In the rows, zero is written as 128.
One turn moves each row of this set onto another row. After a few examples, where does it send each row asked below?
ropi: [114 139 117 127 122 143  96 153 135 144  92 128 116 155 162 122 144 116
 161 102 121  61 167 152 139 136 126 104 108 138 147 113 143 129 153 113
  89 116 115 108  95 117 185 133 103 121 140 159 101 164  71 130 111  86]
zegot: [116 147 129 153 127 144 109 150 116 131  92 114 145 126 135 114 146 108
 162 103 127  76 149 146 142 105 136 103  54 123 118 105 140 115 116 109
 113 112 124  92 114  98 190 111 110 124 131 137 129 136 111 145  91 107]
sesu: [134 147 113 133 150 131 115 150 143 132 110  81 113 108 156  95 135 130
 145 126 122  80 137 161 121 118 150 138  71 135 127  91 116 119 143 135
 114 102 117  99 121 113 149 122  97 136 140 162 107 146  98 131  99 122]
zez: [122 123 120 157 135 135 146 151 126 122  87 109 127 106 146 105 121 124
 151 112 136 116 139 153 151 127 143 104  94 117 144  79 134 125 147 103
 107 123 117 102 103 118 169 104  93 116 132 137 104 160 110 134 120  74]
kigub: [126 145 105 130 156 121 105 161 137 130  99  95 122 122 149  93 148 142
 155 136 119  74 137 165 131 130 145 132  85 119 135  90 124 111 137 130
 123 116 115 103 119 108 162 100  97 132 135 166 105 146 101 133 109 116]
Vabe: [130 129 133 118 147 118  75 153 121 138  98 145 112 140 111 111 147 144
 163 108 159  98 131  93 107 119 111 161 106 146 130 104 128 148 132 116
 109 106 137 121 115 122 137 118 103 101 148 164 169 131  90 156 107  70]
nabe: [121 128 120 164 134 132 135 148 128 142  83  86 136 112 152 115 118 117
 138 102 135  99 134 149 130 105 149 102  76 130 138 100 156 130 125 117
 117 112 127 113 101 119 137 128  96 152 136 157 113 167  97 120 117  92]
zar: [122 132 110 159 132 144  91 158 137 137 102 109 119 140 163 111 111 131
 157 100 142  86 127 150 123 105 126 102  92 141 139 113 118 124 136 156
  91  98 119  83 127 117 169 131  92 151 153 163 138 147 113 124  84 110]
lurif: [119 121 115 164 136 135 146 146 121 138  81  96 138 107 148 108 120 123
 145 103 143 108 140 156 142 130 150 102  86 124 147  87 144 124 139 109
 104 114 125 108 107 121 161 109  95 128 138 147 107 173 101 124 121  79]
merur: [134 116 148 150 150 111 108 137 153 143 112 121 124 151 110 132 164 118
 169 105 151 104 142 114 149  98 125 141 119 140 112  74 140 128 124 105
 147 117 152  95 112 109 132 135 100 126 129 168 160 145 116 145 112  63]
nur: [139 147 127 113 149 130  92 155 125 120 122 116  98 139 173  97 131 158
 139 103 129 118 128 145 129 110 110 121  99 159 143 102 145 142 138  97
 118 105 112  71 126  98 129 150 104 129 137 176 153 129  99 128  93  84]
Sas: [ 94 151 125 146 138 125 100 150 113 118  88 105 141 137 148  86 149 137
 170  96 136  86 161 146 157 105 129 127  88 145 177 102 153 141 140 117
 117 103 125  80 119 127 172 128  94 141 129 147 121 162  95 110  91  97]
zaro: [123 125 138 141 158 130  98 112 135 156 120 134 116 154 123 122 141 145
 153 103 148  97 125 119 101 122 117 121 113 102 137  90 132 139 141 130
 129 110 104 124 121 135 133 111  99  99 110 158 160 127 128 164 133 101]
kavuf: [128 171 128 132 146 105  97 164 130 132 106  93  94 113 143 100 137 145
 152 110 148 136 147 139 124 104 137 108  73 137 155  83 151 138 147 110
 116 120 116  98  83  93 123 127 113 129 133 171 128 145 112 158 113  82]
Fuda: [129 128 116 145 141 121  85 135 160 159 127 105 115 170 108 115 159 132
 165 103 150  96 163 124 112 130 136 121 147 154 120  64 124 145 144 122
  99 111 123 100 110 109 133 136  95 121 123 174 158 148  95 159 118  76]
losep: [120 122 140 138 139 123 112 145 142 141 115  90 107 138 138 118 110 141
 138 121 138 129 127 129 132 114 128  84  70 119 124 107 142 142 112 106
 116 117 114  77 122  85 151 145 112 129 146 172 146 137 113 144 112  69]
Gobe: [131 124 139 127 135 130  81 151 116 130 100 138 120 143 115 122 147 137
 151  94 157  97 134  94 102 123 110 159 110 150 127 104 125 152 135 111
 115 106 134 119 117 120 137 119  97 101 148 151 168 133  92 156 103  73]
tul: [122 128 131 160 154 132  93 120 141 154 129 132 121 157 114 118 147 147
 151 113 148  95 128 114 109 131 125 122 122 101 135  89 136 142 129 125
 132 115 104 121 122 134 141 115 104 107 106 159 166 128 128 163 132  94]
peg: [141 131 128 113 137 116 108 136 111 153 112 109 129 124  99 103 150 138
 153 112 155 107 147 102 119 115 145 145 107 126 127  89 118 168 151 101
  94 100 128 109 102 123 132 124 120 104 124 160 166 141  72 151 135  73]
bezad: [144 136 135 128 137 129 116 138 124 138 120 121 133 123 111 108 149 141
 143 124 150 103 151 107 115 124 139 143 113 123 125  70 102 162 155 101
  94 106 123 109  93 129 130 124 119  95 123 166 158 147  87 159 132  76]
givi: [116 143 122 149 125 124  95 152 129 164 107 112  82 138 161 124 122 136
 144 101 151 100 132 154 120 125  94  99  92 125 162  94 163 134 137 120
  88 111 115 101  97  94 134 150 117 140 131 184 152 146  99 147 113  66]
famab: [104 128 168 125 135 125 118 123 141 161 121 149 136 159 128 114 134 143
 150  96 153  85 147 100 135 105 129 116 104 112 151  84 126 159 152 116
 131 115 128 100 105 148 129 135 109 113 123 178 161 154 118 133 139  86]
Tuk: [147 133 130 118 130 119 112 140 119 153 109 111 134 119 114 108 151 133
 155 116 159 101 142 103 116 115 143 141 113 123 127  79 108 170 157 101
  92 105 128 111  93 125 128 123 123 100 128 167 157 147  80 157 129  73]
fofin: [117 155 128 164 140 151 111 134 120 138  96 100 134 113 141 114 144 118
 147 110 138  86 136 132 123 100 133 106  49 128 131 109 131 124 116 123
 124 106 119  93  98 109 186 117 106 143 140 139 133 133 112 140  91 116]
Pepul: [127 147 107 130 133 149 113 148 132 148  96 126 127 147 173 117 143 110
 153 108 134  57 161 153 127 138 133 107  97 144 151 112 140 125 142 123
 101 106 117 108  97 117 178 144 105 123 136 159 103 167  75 125 114  93]
nali: [133 154 128 133 144 137 106 129 121 151 125 123  97 127 152 111 145 143
 127 111 144  96 120 145 121 132 113 123  49 135 121 105 160 138 127  97
 104 129 105 108 107  88 132 137 118 129 123 172 138 114  96 137 118  95]
dele: [123 128 134 132 165 128 100 113 145 159 118 140 107 158 125 120 135 139
 156 107 146  99 135 115 103 122 125 115 104 104 139  93 136 133 139 126
 132 112 108 130 116 134 138 120  99  93 116 161 160 131 123 170 137  91]
leruk: [131 166 143 135 133 122  97 146 125 141 117 122 105 146 153 106 142 138
 163 117 160 112 146 110 128 116 122  96  64 139 151 130 151 161 128 128
 109 116 104  74  91 106 156 169 126 118 126 171 128 138 101 133 113  85]
dadof: [114 122 112 157 122 141 101 176 127 128 100 130 128 139 161 103 114 134
 165  98 138  78 131 151 124 132 122 101 100 140 144 106 119 122 143 150
  91 104 123  86 125 109 179 113  88 133 148 164 141 146 119 123  86  99]
Dus: [119 131 135 150 121 138 110 155 119 130  92 112 135 131 132 117 142 110
 166 112 115  76 148 157 149 105 137 108  76 108 113 103 140 119 119  94
 104 115 120  98 119  94 188 108 112 116 120 136 124 138  98 151 105 103]
zipe: [133 125 117 138 148 111  95 126 158 168 124 102 118 166 119 112 163 128
 178  94 158  97 158 125 117 125 129 125 151 150 130  70 126 138 146 128
 108 116 120 100 106 101 135 138  98 126 116 173 158 146  99 155 121  81]
kad: [101 128 168 141 137 130 104 128 144 164 128 147 137 166 127 117 144 147
 141  98 154  85 152 102 144 117 125 120 108 120 150  81 125 153 145 111
 123 118 121 100 107 141 127 142 101 115 123 175 156 154 108 134 145  79]
misu: [139 124 113 141 158 111 105 126 156 166 122 113 106 162 119 111 157 125
 176  93 164 112 157 124 121 122 138 124 144 155 129  77 132 138 143 125
 112 110 119  99 106 107 132 140  94 119 113 174 163 144  94 146 131  72]
mam: [105 145 125 153 135 135 102 153 119 116  84  94 131 121 153  94 144 130
 164  91 131  90 150 138 132  97 120 127  79 153 172 102 155 147 137 131
 122  94 135  91 104 130 160 142  92 149 132 153 127 151  92 116  76  99]
zap: [104 128 164 117 142 128 112 123 137 166 124 152 139 154 123 115 137 142
 151  90 144  91 152 106 141 103 123 109 101 112 147  86 135 156 154 114
 125 107 129 105 105 138 135 143 113 110 116 171 177 144 114 137 136  82]
Lavi: [131 117 145 148 155 114 108 144 156 152 121 138 129 139 109 123 158 120
 171 106 153 110 141 116 150 101 123 134 113 143 112  70 143 127 124 113
 133 114 152  98 104 102 128 127  99 129 133 172 171 137 115 142 117  64]
meza: [121 152 117 136 129 145 119 140 130 152 108 114 127 132 183 108 129 110
 137 107 138  62 148 148 120 124 129 117  88 149 155 116 131 126 126 128
 112  94 113 100  98 125 157 157 108 139 136 159 114 161  76 114 115 107]
poti: [ 93 143 127 142 132 121 100 154 117 126  93 124 131 152 147  86 149 146
 176  97 141  89 162 148 163 115 125 129 103 146 170 110 137 143 133 109
 108 117 107  75 121 121 178 118  92 138 125 146 114 154  91 106 102  98]
zubas: [132 122 155 156 143 121  98 145 152 142 111 123 128 146 108 133 161 119
 163 112 144 104 143 118 147 106 129 139 120 134 117  64 140 128 115  99
 131 120 154 103 117 113 122 139 102 121 126 162 158 147 109 152 115  54]
duz: [103 120 122 145 114 145 112 182 128 125  95 142 119 140 161  94 122 141
 167  90 129  84 137 152 125 133 122 101 112 149 148  95 121 123 155 131
  99 107 119  90 114 103 180 117  86 125 131 158 134 142 112 121  94  92]
zova: [124 142 113 142 150 120 109 161 122 127  99 108 117 127 142  96 157 144
 162 142 123  82 132 172 141 131 143 134  93 112 132  91 126 116 135 116
 121 124 112 104 109 107 168  90 103 139 124 159 104 136 103 128 122 110]
Kab: [123 137 146 137 132 138  82 154 121 124 108 146 123 142 114 110 146 143
 157  97 153  99 140  92 100 132 119 154 111 154 138  99 125 152 131 107
 115 110 129 125 117 128 133 120  93 100 135 152 168 133  97 162 106  69]

nur -> losep
Tuk -> zipe
Lavi -> zap
Where do these go?
zova -> duz
fofin -> mam
zegot -> Sas
tul -> Kab

